Questions about the table below. Rows and columns are numbered from 0.
1) What is the entry in row 0 and column 2?
2) What is the entry in the top-left corner?
3) What is the entry at row 2, column 2?
4) What is the entry at row 0, column 1?
5) What is the entry directly below 138?
6) What is the entry directly above 105?
7) What is the entry in the bottom-left corner?
[[127 113 126 128]
 [133 125 132 124]
 [124 131 127 136]
 [139 128 127 136]
 [124 127 123 121]
 [128 114 123 130]
 [137 137 135 148]
 [131 130 140 138]
 [130 121 122 120]
 [133 124 125 133]
 [129 145 141 111]
 [129 129 142 117]
 [105 143 140 140]
 [143 129 126 121]]
1) 126
2) 127
3) 127
4) 113
5) 120
6) 129
7) 143

117  110  120  114  126  110  138  142  118  105  142  146  119  110
132  150  146  132  106  135  144  113  141  122  118  122  126  130
112  143  145  113  149  137  112  136  141  106  141  125  104  118
120  150  114  117  142  121  136  106  144  114  107  140  137  108
123  121  114  146  152  147  150  106  145  135  112  117  133  134
148  120  131  138  116  151  150  131  134  144  132  130  151  115
150  110  122  135  110  115  117  108  132  148  131  116  151  117
133  123  151  140  107  130  127  106  121  123  129  121  114  142
116  107  130  144  147  143  140  150  109  146  118  135  140  126
Indices start at 0.
The entry at row 0, column 0 -> 117
Give the bottom-right entry.
A: 126
The entry in row 2 and column 0 is 112
Give the entry directly above the largest entry.
A: 142
Give the entry just left of 119.
A: 146
Give the entry in the bottom-left corner.
A: 116
The top entry of the column that holds the smallest entry -> 119
Give the entry in row 1 and column 0.
A: 132
The largest entry -> 152
Give the entry in row 0 and column 1.
A: 110
Give the top-right entry.
A: 110
Give the entry in row 2 and column 2.
A: 145
The top entry of the column that holds the largest entry: 126
The bottom entry of the column that holds the largest entry is 147
The entry just right of 127: 106
The entry just left of the smallest entry -> 125
Give the bottom entry of the column that holds the smallest entry.
A: 140
The entry just right of the largest entry -> 147
The entry in row 0 and column 2 is 120
The entry just right of the smallest entry: 118
The entry in row 1 and column 2 -> 146

B =
[[125 120 119 127 129 123 142 130 139 125 129]
 [119 129 122 123 125 117 141 134 140 124 129]
 [131 125 127 128 134 138 124 122 127 132 131]
 [130 134 135 130 127 130 119 127 120 129 127]
 [123 123 119 124 129 123 141 130 140 126 130]
 [133 134 137 132 126 130 116 127 116 129 125]
 [131 130 132 129 130 134 120 125 122 131 128]
 [135 120 125 132 134 143 121 120 123 133 130]
 [137 134 140 132 132 144 104 119 110 135 128]
 [127 125 124 127 128 126 134 129 133 127 129]
 [128 132 131 127 129 131 123 126 126 130 129]]
Indices start at 0.
Give the bottom-right entry.
129
Give the entry directly above the centre entry.
123
The entry at row 2, column 0 is 131
The bottom entry of the column that holds the largest entry -> 131
The entry at row 0, column 1: 120
The top-left entry is 125
The entry directly below the largest entry -> 126
The entry at the centre is 130
Give the entry in row 1 and column 2.
122
The entry directly above the smallest entry: 121
The entry directly above 144: 143
Give the entry at row 1, column 0.
119
The entry in the top-right corner is 129
Give the entry just right of the smallest entry.
119
Give the entry in row 2 and column 1.
125
Give the bottom-left entry.
128
Give the entry in row 0 and column 2.
119
The entry just right of the largest entry: 104
Give the entry just left of the smallest entry.
144
The entry in row 2 and column 2 is 127
The entry just left of the largest entry: 132
The bottom entry of the column that holds the smallest entry: 123

Read these off the array that follows. Rows and columns are numbered from 0.
1) Read off the smallest entry.
2) Read off the bottom-left entry.
3) Read off the entry in row 1 and column 2.
4) Read off the top entry of the column that holds the largest entry.
5) Read off the entry in row 2 and column 2.
6) Read off the top-right entry.
7) Read off the bottom-right entry.
8) Read off the entry just right of the largest entry.
[[139 132 115 122 125]
 [140 132 119 116 125]
 [127 132 138 120 117]
 [127 132 123 134 140]
 [135 123 120 111 131]
 [135 130 124 118 131]
 [123 130 130 134 124]
 [129 114 152 124 125]
 [134 129 134 132 131]
 [128 126 140 136 114]
 [129 141 119 134 134]
 [129 132 125 131 125]
 [131 136 125 132 136]]
1) 111
2) 131
3) 119
4) 115
5) 138
6) 125
7) 136
8) 124

[135 122 128 131 140 130 109 105 128 129 142]
The second entry from the left: 122
The fourth-last entry -> 105
The first entry from the right? 142
The first entry? 135

x =
[[138 134 145 134 132 113 117 123 126 142 121]
 [127 127 121 130 122 135 148 153 116 131 122]
 [146 118 135 124 112 125 127 129 134 133 156]
 [126 127 122 130 122 135 148 153 116 132 123]
 [146 118 135 124 112 125 127 129 133 133 156]
 [143 114 130 110 120 120 119 133 138 136 142]
 [143 114 130 110 119 120 120 133 138 136 142]
 [146 118 135 124 112 125 127 129 133 133 156]
 [138 134 145 133 132 113 117 123 126 142 121]
 [143 114 130 110 119 120 120 133 138 136 142]
 [146 118 135 124 112 125 127 129 133 133 156]
 [127 127 122 130 122 135 148 153 116 132 123]
 [143 114 130 110 119 120 120 133 138 136 142]
 [146 118 135 124 113 125 127 129 133 133 156]
 [146 118 135 124 112 125 127 129 133 133 156]
 [139 134 139 114 127 132 137 128 130 120 107]]
Rows and columns are numbered from 0.
Which number is the top entry of the column that holds the smallest entry?
Answer: 121
Which number is the entry in row 0 and column 1?
Answer: 134
Which number is the entry at row 2, column 0?
Answer: 146
Which number is the bottom-right entry?
Answer: 107
The top-left entry: 138
Which number is the entry in row 2 and column 2?
Answer: 135
The entry in row 1 and column 2 -> 121
Which number is the entry in the bottom-left corner?
Answer: 139
The entry just left of the smallest entry: 120
The entry in row 0 and column 2: 145
Which number is the entry directly above the smallest entry?
Answer: 156
The entry at row 1, column 1 is 127
Which number is the entry in row 1 and column 0?
Answer: 127
